Each named move below is a turn or a mirror, shown by a few rows before and after it. Which moves, in which order, take the first row of each later pair to the second? The first pair is answered.
move Z:
16,4,-6,19,-9,21,-3,-16,-30,8,-1,-10,30,-8,4,-6,20,18,19,-5,16,-18,29,-10,-3,-7,-1,8,7,-4,10,-15,19,-10,-11 -> 18,1,-5,24,-10,18,-8,-19,-29,9,-1,-8,28,-4,-4,-2,16,19,14,-5,16,-17,33,-13,-1,-2,0,9,7,-2,10,-18,19,-10,-9
-2,0,-20,2,-5,7,20,-9,-1,-9,2,13,3,-6,0,9,-9,3,-8,-14,-4,-1,11,-4,8,-3,3,-2,-4,-7,0,18,-8,-4,-14 -> -2,-1,-19,3,-5,7,19,-10,-1,-10,1,13,4,-6,0,10,-10,4,-8,-14,-4,0,10,-3,9,-3,3,-2,-4,-6,0,18,-9,-4,-13
10,6,0,0,-1,17,3,2,-4,-6,0,8,11,2,3,-3,20,6,-16,1,-5,-10,4,8,-15,-7,-10,-22,2,9,9,-3,19,-13,-20 -> 13,1,1,9,-2,12,-5,-3,-1,-4,-1,14,8,9,-8,4,17,7,-23,1,-5,-7,12,-1,-12,1,-9,-22,2,12,9,-6,19,-15,-15
30,9,10,13,4,-8,-3,1,-10,3,5,-4,-9,12,-26,-10,-1,4,0,-6,-24,6,3,-16,-12,7,3,-6,2,3,7,12,7,0,17 -> 26,17,8,0,6,0,10,8,-15,1,5,-12,-4,2,-7,-24,7,4,11,-7,-24,2,-10,-4,-18,-5,3,-9,2,-1,7,18,7,0,11
move X:
-2,-6,-3,5,-3,0,2,-11,9,-2,5,5,-1,-3,-5,6,-11,1,-3,-1,1,1,14,0,13,15,7,7,-10,-6,0,6,-9,1,5 -> -1,-2,3,3,-8,1,5,-4,15,-4,5,-3,-5,-5,2,-2,-13,0,5,2,3,2,8,4,14,15,7,5,-5,-5,-2,1,-6,3,12
13,-4,-1,10,-4,-2,-7,-11,0,3,-4,13,-1,2,-5,8,-5,0,-5,-3,5,7,8,-3,-1,10,-1,-10,1,-2,2,14,-2,-5,-4 -> 16,3,9,7,-13,1,-2,-1,8,0,-5,2,-4,-1,6,-3,-7,-2,6,2,7,8,-1,3,0,12,-1,-12,8,0,0,6,1,-1,7
10,-7,11,-6,6,5,6,23,-2,-5,7,-6,2,6,-8,-20,-13,1,-16,21,3,1,-14,14,7,0,-12,6,-7,-1,-4,12,-11,4,2 -> 8,-12,5,-6,13,4,2,17,-7,-3,9,1,5,8,-14,-13,-12,3,-24,18,2,0,-7,11,6,-1,-13,8,-12,-2,-2,16,-13,2,-5
move U:
3,-4,1,1,-11,2,1,-2,2,7,-1,-5,-1,1,0,-5,-2,8,11,0,0,2,4,-3,2,5,-3,-2,6,-3,7,0,4,0,-4 -> 0,0,4,0,-11,3,2,2,4,5,-2,-9,-2,3,1,-7,-1,5,13,2,0,1,-3,-1,0,3,-4,-1,6,-2,5,-5,5,1,1
5,9,5,0,-8,-1,5,12,3,3,-6,4,2,6,-7,-5,-10,-5,11,7,5,-1,-4,-5,9,8,11,4,8,-5,1,-5,-4,7,6 -> 7,3,1,2,-10,-3,4,7,0,5,-5,8,3,4,-10,-2,-11,-1,9,3,4,0,5,-9,11,13,12,5,7,-5,4,1,-6,4,0
-5,4,13,-4,3,-10,12,7,14,-5,-7,-7,1,-10,16,-12,-13,-19,16,-4,-1,0,-3,1,6,9,16,7,-13,-7,1,1,0,1,25 -> 5,-10,-1,1,-5,-15,8,-7,0,8,-2,7,3,-14,10,-3,-10,-3,11,-16,-3,0,25,-5,7,20,19,4,-11,-11,11,15,1,-7,0
-2,1,8,2,-4,2,3,3,7,-9,-4,-5,-4,-4,1,-6,-5,-13,14,5,4,6,2,2,7,7,1,4,-4,-6,-9,9,-7,-1,20 -> 7,-8,-3,4,-11,0,0,-6,-6,0,1,6,-1,-7,-2,1,-1,0,9,-3,1,5,20,0,4,13,2,0,1,-8,-1,16,-4,-8,-1
Now pairs of rows:
(2 to 3 moves a pair)
-3,-5,-3,-10,-4,-2,13,9,1,0,-1,2,-3,-12,11,-11,4,6,14,1,11,0,-5,1,-14,-3,4,2,1,-2,5,14,2,-2,-11 -> -2,-15,-1,2,-3,-10,5,-2,11,-1,-3,8,-9,-4,-8,2,-9,3,4,2,13,7,10,-12,-3,13,5,8,-6,0,3,12,-6,-2,-2
U U Z
-24,7,10,-10,15,-1,18,3,17,-17,-2,-13,-4,-1,14,-4,-7,-21,10,3,-6,3,-14,-1,7,-5,-4,-7,-20,-4,-19,-1,-9,-1,9 -> -8,-1,10,-5,-8,-2,24,-3,17,-10,0,-16,-9,-13,21,-11,-11,-8,25,-3,-2,8,8,1,14,12,3,-12,-9,-7,-13,6,-7,-4,2
U X
-1,-3,-8,-2,5,6,-11,-8,14,2,-8,0,-2,9,-17,-3,-11,8,-12,-1,-6,-9,5,-20,-11,2,-4,-7,20,-9,0,-7,0,-3,-1 -> -7,-1,-4,-5,12,7,-1,-10,24,-5,-11,-5,-3,4,-14,-8,-16,0,-8,-1,-4,-8,2,-18,-5,3,-2,-2,11,-13,-4,-1,-9,0,6
Z U Z
-6,6,7,-14,3,8,20,-2,4,-7,-5,-8,-6,-7,15,-16,-8,-10,5,-1,-5,-5,-5,1,11,4,9,10,-11,-6,1,17,-15,-3,7 -> 6,-9,-4,-2,-5,1,7,-16,-6,5,-1,9,-6,-3,-2,-2,-8,4,-6,-8,-7,-2,20,-10,12,17,10,8,-5,-4,9,20,-11,-10,-9
U Z
8,12,-3,-2,5,7,-1,1,-8,8,-2,-3,8,24,7,-1,24,-7,-10,-8,3,2,-6,8,-9,4,11,-12,-8,8,-8,-13,-4,-11,7 -> 5,8,-8,-7,8,10,11,-7,-8,6,0,-3,8,13,13,-5,21,-7,-6,-13,3,1,2,11,-4,7,15,-8,-17,0,-9,2,-13,-11,-1
U U Z
4,3,0,-3,0,-2,-11,8,2,-5,-2,-4,-2,8,-3,-2,1,1,1,3,-3,1,-6,-1,-1,-1,-5,-5,5,4,-3,-13,5,-2,5 -> -1,2,-3,-2,8,-3,-12,3,2,-6,-2,-1,-1,10,-8,3,0,-2,-6,1,-3,1,-4,-4,1,-1,-5,-2,-2,4,-5,-10,1,-2,4
X U
1,-12,-3,1,5,-9,1,-16,1,-9,-1,11,0,-6,-11,11,-5,5,-17,-7,6,-2,20,-8,-1,6,6,9,-20,-13,-2,13,-12,-9,-14 -> 20,-9,7,7,-24,-10,-2,-5,5,-2,-2,2,-8,-10,-2,0,-7,15,2,-5,11,4,25,-6,2,18,9,-1,2,-7,3,1,1,-9,-7
X Z U
0,3,6,3,-1,-1,1,-6,9,8,1,0,-5,0,-17,12,3,-8,-24,8,2,6,3,-12,1,13,-5,1,-12,2,3,-12,3,6,25 -> -4,15,8,-13,-2,9,19,6,6,6,1,-13,-1,-14,10,-8,11,-11,-8,8,4,1,-15,4,-5,-2,-3,-3,-9,-2,3,-7,4,8,21
X Z
-2,-4,8,-10,-9,20,7,-20,21,3,9,10,3,-25,-6,14,-13,26,14,-8,1,-2,19,-3,29,25,6,0,-23,-2,-11,22,-11,-8,-9 -> 1,8,24,5,-14,15,-26,3,29,3,5,5,-3,7,-25,23,-11,19,5,9,0,1,-7,-11,19,18,-4,-7,-4,19,-14,-22,11,-6,22
U U Z
7,16,3,-6,-9,8,-18,7,-10,1,7,-8,-5,-2,7,4,10,23,7,-2,-13,8,-4,6,-6,-18,6,-17,20,10,3,6,7,-11,-17 -> -16,13,-1,-11,22,8,-11,-6,-5,-9,5,-2,0,0,-2,14,5,8,-10,-4,-15,4,-8,3,-2,-25,6,-3,-10,2,-6,20,-13,-9,-14
U X Z
-14,8,-5,5,25,-14,-8,1,23,4,-1,12,2,6,7,-1,-4,-19,7,-6,21,4,-13,7,17,-12,-7,3,8,7,-22,-7,-42,-11,-12 -> -1,13,-9,1,7,-10,-12,12,9,14,3,11,5,3,19,-7,9,-7,17,-7,19,1,-17,13,6,-19,-8,-10,30,13,-13,-16,-23,-14,-26
U U X
3,11,6,8,-9,3,-7,-1,2,15,-10,14,11,1,4,1,-1,-8,-14,6,-6,6,4,-4,4,-2,4,9,-3,12,3,-1,-8,-19,-3 -> -1,12,7,7,-5,3,-3,-2,6,11,-11,11,10,0,6,-1,-4,-11,-12,7,-5,7,2,-4,7,-1,5,12,-6,11,0,1,-12,-17,2
Z U Z
6,0,-17,1,8,0,-10,-1,-11,14,5,17,3,5,-6,19,7,2,-14,-8,-5,1,0,-10,-7,6,-10,-2,-3,12,1,-5,6,-4,-7 -> 16,-5,-10,4,-9,-4,1,-7,2,12,3,9,-7,-6,-1,11,-6,4,1,-11,0,7,17,-9,7,27,-1,-1,0,6,1,3,0,-2,-1
X U U
9,-5,-3,-2,-15,-2,2,1,-2,7,5,-3,4,-12,6,-6,2,9,6,-4,6,-1,12,2,-2,5,5,-5,5,-1,3,4,5,-1,-9 -> 11,-7,-1,2,-17,-4,-1,0,1,7,4,-2,1,-9,1,-4,0,10,6,-3,6,0,14,-1,0,9,5,-4,7,0,3,1,4,-1,-6
Z X
-10,1,-15,-6,12,1,6,1,2,-6,0,6,3,-18,5,-11,-6,-10,-8,-6,2,6,-2,7,-6,-20,6,1,-4,-11,-1,17,-7,-2,-10 -> -8,6,-12,-8,8,3,7,8,3,-6,0,1,2,-18,11,-16,-4,-10,-4,-5,2,5,-9,10,-9,-23,4,-1,1,-9,-1,12,-2,0,-7
U U X
-6,-9,-6,16,4,0,-6,-26,7,16,-5,0,0,13,-8,11,-16,-8,-15,-5,3,-9,3,-12,4,1,3,11,-14,-13,4,8,-6,-11,-16 -> 7,3,5,20,-17,0,-16,-4,7,21,-6,-10,-5,22,-1,3,-9,-3,-3,4,3,-7,-12,-8,-5,-1,-1,-1,14,1,6,-18,15,-9,-4
U X Z
0,-1,18,10,-12,-4,14,-3,27,0,-1,-12,-12,-4,5,-8,-24,-2,19,2,2,9,9,7,19,18,11,-3,2,2,-3,4,-21,0,19 -> -9,-14,-5,9,9,-6,7,-23,5,7,4,11,0,0,-10,13,-17,5,-6,-9,-4,2,25,-2,13,11,9,2,-14,-5,2,23,-28,-7,-11
Z X
-6,2,5,-11,-15,10,7,-4,6,9,0,-5,0,-1,19,-9,7,9,13,-6,-1,1,0,11,3,-1,13,-15,26,3,-8,13,2,16,-20 -> -10,8,5,-9,-7,9,-7,5,1,9,0,-2,4,13,9,-1,14,6,1,0,-4,-2,-15,8,-6,-12,6,-17,28,11,-9,-2,11,16,-15
X Z U
7,1,9,0,-2,4,-2,3,3,-5,-6,2,-14,9,0,-4,-2,3,7,4,-1,2,3,7,1,2,-1,-3,10,7,-4,-6,-6,-3,3 -> 10,-2,6,1,-5,3,-3,-1,-1,-2,-5,5,-13,7,-2,-2,-1,7,5,1,-2,3,10,5,2,4,0,-4,9,7,-2,-2,-5,-5,-2
U U
11,-1,-13,-12,-16,7,-1,1,-15,11,10,11,10,-25,4,-16,-5,20,9,-7,-1,-7,21,4,-4,10,-3,-1,8,2,14,16,12,-16,-29 -> -5,-1,-20,-9,11,4,-18,-3,-21,9,9,24,18,-4,-18,4,-2,9,-20,-3,-7,-12,10,-6,-11,-3,-10,6,-7,7,9,10,9,-16,-28
U X Z
-1,-16,-7,6,-10,-12,-14,4,12,8,2,11,-23,9,-26,15,-12,-1,-5,7,1,4,4,1,9,13,15,-2,-6,-6,8,-13,1,3,-1 -> -11,-9,-23,-15,4,0,3,6,-7,7,7,10,-9,-7,-2,4,5,0,-1,0,-4,-7,-7,16,-5,-13,15,-3,-15,-16,10,7,-2,0,-28
Z X
13,-10,8,4,-23,7,11,-2,6,-2,0,-3,-11,-13,13,-9,-6,-5,20,-1,9,-1,7,-2,2,11,20,2,11,-8,6,4,-12,-1,4 -> 6,-1,-3,-7,-13,14,8,5,-12,0,3,0,0,-12,22,-10,12,-2,15,-1,4,-10,-10,5,-16,-13,15,-4,12,-8,9,3,-3,-3,-13
X Z U
11,-2,-1,5,-13,-3,5,-3,7,3,0,1,-10,-8,2,-10,-4,4,7,0,-1,1,14,-4,5,14,9,0,7,2,2,6,3,-2,-2 -> 9,-3,-10,4,-7,-3,-3,-5,-6,7,4,10,-3,-3,-3,-3,4,8,-4,-2,-5,-3,14,-7,-3,6,6,-3,7,3,7,6,8,-5,-15
U X
12,0,-4,-2,1,-9,-12,-2,-18,5,-7,9,-5,3,-3,12,6,5,-14,-2,-2,-2,0,-6,0,-4,-9,-13,8,7,5,-6,15,-5,-9 -> 3,-4,2,0,13,-11,-7,-12,-4,-5,-11,8,-9,2,-11,16,-7,-6,-20,-2,1,1,3,-11,11,4,-7,-2,-9,2,-3,1,0,-2,4
X U X
-5,11,-6,3,12,-5,-4,-5,-12,7,9,12,4,13,-8,14,0,-3,-10,5,6,-5,-12,-11,-14,-3,0,3,3,7,0,-2,-2,-3,-9 -> -9,9,-3,4,16,-7,0,-10,-3,2,7,9,0,11,-12,14,-7,-8,-11,5,7,-3,-10,-13,-8,1,2,8,-4,5,-4,1,-10,-1,-1
U U
-2,5,3,-5,-3,12,-1,11,-11,5,-1,-10,4,-6,9,-12,6,1,9,5,1,-2,-22,6,-8,-19,-5,1,4,4,0,-4,1,1,5 -> -10,-6,0,5,12,5,-15,-2,-7,2,-4,2,3,7,-16,9,-3,-5,-13,4,-1,1,-12,-8,-4,-12,-8,10,-11,5,-3,-2,-9,0,9
X U Z
-13,9,-5,-7,18,3,-9,2,-3,-1,-5,6,11,9,2,-1,11,-12,-6,1,-1,-7,-13,1,-9,-21,-6,1,-5,-3,-1,0,1,-1,0 -> -4,13,8,-7,-1,4,3,10,11,-3,-7,-10,0,-1,16,-18,2,-11,17,3,5,-2,-11,8,0,-9,-2,-2,6,-4,-2,-2,2,2,14
U U X
-10,-9,6,13,15,-4,-6,-10,12,-9,-5,5,-4,11,-18,15,-10,-12,-17,1,2,5,4,-14,10,8,2,15,-17,-2,-8,1,-16,1,12 -> -19,2,-3,-8,24,8,13,-4,-2,-11,0,-1,6,-7,10,-3,6,-12,-7,-3,0,-4,-12,3,-1,-16,2,12,-21,-10,-6,16,-17,1,-7
Z X
-2,-2,12,9,11,-13,-16,-10,-1,-10,-4,14,0,-20,-12,-4,-12,8,-6,-16,2,-6,-3,10,-3,11,5,3,7,9,-6,2,-1,3,4 -> 0,0,13,6,7,-11,-10,-9,0,-9,-4,9,-1,-27,-4,-10,-12,10,1,-17,4,-6,-2,15,-3,11,7,1,8,7,-6,5,-2,3,1
X Z U
-4,-2,0,9,13,-1,-11,-4,10,-8,-8,1,0,13,-4,8,-8,-2,-13,-5,-5,-1,8,-10,1,5,-10,8,-9,2,1,0,-13,2,11 -> 1,-6,-2,6,3,1,1,-10,10,-7,-7,-2,-1,-1,6,2,-10,4,-3,-11,-3,-1,20,-4,5,13,-5,8,-7,-3,3,13,-17,1,3
X Z U
-5,-3,1,3,5,0,2,-4,7,-1,-1,0,-3,-4,-3,6,-5,-7,-3,-2,-7,1,2,-8,10,10,3,0,-8,-3,-2,3,-6,4,2 -> -4,2,5,-1,1,3,7,1,8,-3,-2,-6,-4,-7,6,-1,-3,-8,5,0,-6,0,-5,-3,9,7,3,-1,-5,-3,-4,2,-4,7,4
X Z
-7,4,11,-12,14,2,4,9,3,-2,7,-7,1,11,-19,-10,7,0,-12,5,-18,-13,-8,-5,-3,0,12,-5,14,15,-5,8,-7,13,-1 -> -6,-2,6,-14,14,2,11,0,0,0,9,-4,3,3,-17,-9,6,4,-11,-1,-16,-14,3,-5,1,5,16,-3,10,9,-3,20,-11,11,-11
U Z U
-12,-1,1,4,19,-3,-15,-1,9,-10,-5,5,4,19,-20,11,-5,-13,-16,6,-3,1,-5,-9,-3,-4,-6,7,-19,5,-6,-7,-2,-2,11 -> -10,4,-6,-17,9,9,18,0,1,-9,-1,-7,8,-12,17,-16,4,-6,12,-4,0,-4,-4,13,-4,-11,2,3,-15,-8,0,17,-6,-2,-11
X U Z
-5,16,3,-5,-9,-1,-24,-1,-8,1,13,5,-5,8,-4,1,8,-8,-4,9,-16,-8,5,-8,3,11,6,12,0,24,-3,-4,3,11,9 -> -9,15,-3,-10,-3,2,-21,-4,-16,2,15,9,1,4,-1,1,13,-6,-7,5,-17,-11,5,-7,-1,4,5,12,-4,21,-1,3,1,10,-3
Z X Z
6,4,1,-6,-3,-9,-1,6,-12,14,8,-5,6,12,2,4,0,7,-6,-11,-9,-10,10,-3,-2,-7,-9,-4,4,8,4,0,6,-5,-8 -> -4,0,3,-4,9,-10,2,-2,-3,8,6,-3,5,13,-5,10,-9,-2,-13,-11,-8,-8,11,-7,5,-3,-9,4,-10,5,-2,7,-6,-3,0
X U X
9,-1,4,13,2,0,-5,9,-1,-3,6,-14,-7,20,-4,-11,5,-3,-2,0,-7,6,-10,-3,-9,3,-2,17,-13,8,-3,-9,-5,0,20 -> 10,-8,-6,15,5,-1,-10,0,-11,3,9,-2,-3,20,-11,-3,8,3,-11,-6,-9,3,1,-7,-11,3,-3,17,-17,7,2,-2,-5,-3,5
X U
-2,3,19,0,-6,1,-3,3,13,1,-9,-12,1,-5,2,-7,-7,-3,9,4,5,5,-14,2,1,2,4,1,8,11,-10,-12,-2,5,25 -> -6,0,-3,-7,7,5,-13,-3,-17,10,-2,5,16,-3,-1,4,12,6,-9,-3,-2,-5,-12,1,-16,-18,-1,-3,7,9,-1,-3,6,-2,-9
X U Z
4,-5,-6,-3,-2,-1,-2,-5,-9,6,0,3,10,-3,5,9,1,9,-2,1,-1,0,9,-6,-2,5,2,-7,2,-5,1,5,5,-7,-5 -> -1,-1,-5,-3,5,0,-8,-1,-9,4,-1,3,12,5,2,11,4,5,-7,4,-3,-2,0,-7,-7,-2,-1,-7,1,-1,-1,-2,8,-7,-1
U X Z
-4,-9,-13,-6,29,7,6,-6,-7,7,2,-8,-2,-12,4,8,0,-3,-1,-1,8,-4,-7,-9,-8,-5,5,4,-16,-16,-7,14,-1,9,0 -> 2,-9,-5,-6,18,7,13,-4,2,5,1,-16,-8,-19,11,-1,-6,-3,11,0,11,-2,-4,-6,-1,4,8,4,-12,-17,-9,13,-2,12,8
U X U
0,0,1,-1,3,5,14,-3,-2,-2,1,-4,-7,-19,11,-8,0,3,6,-6,-2,-3,7,4,8,3,10,3,-5,-7,5,14,-16,0,-5 -> 0,12,9,2,0,5,-1,16,-2,-3,-2,-10,-8,-4,9,-9,6,-1,5,6,-4,-4,-16,4,-3,-8,3,-4,9,6,4,-12,0,2,9
Z U U
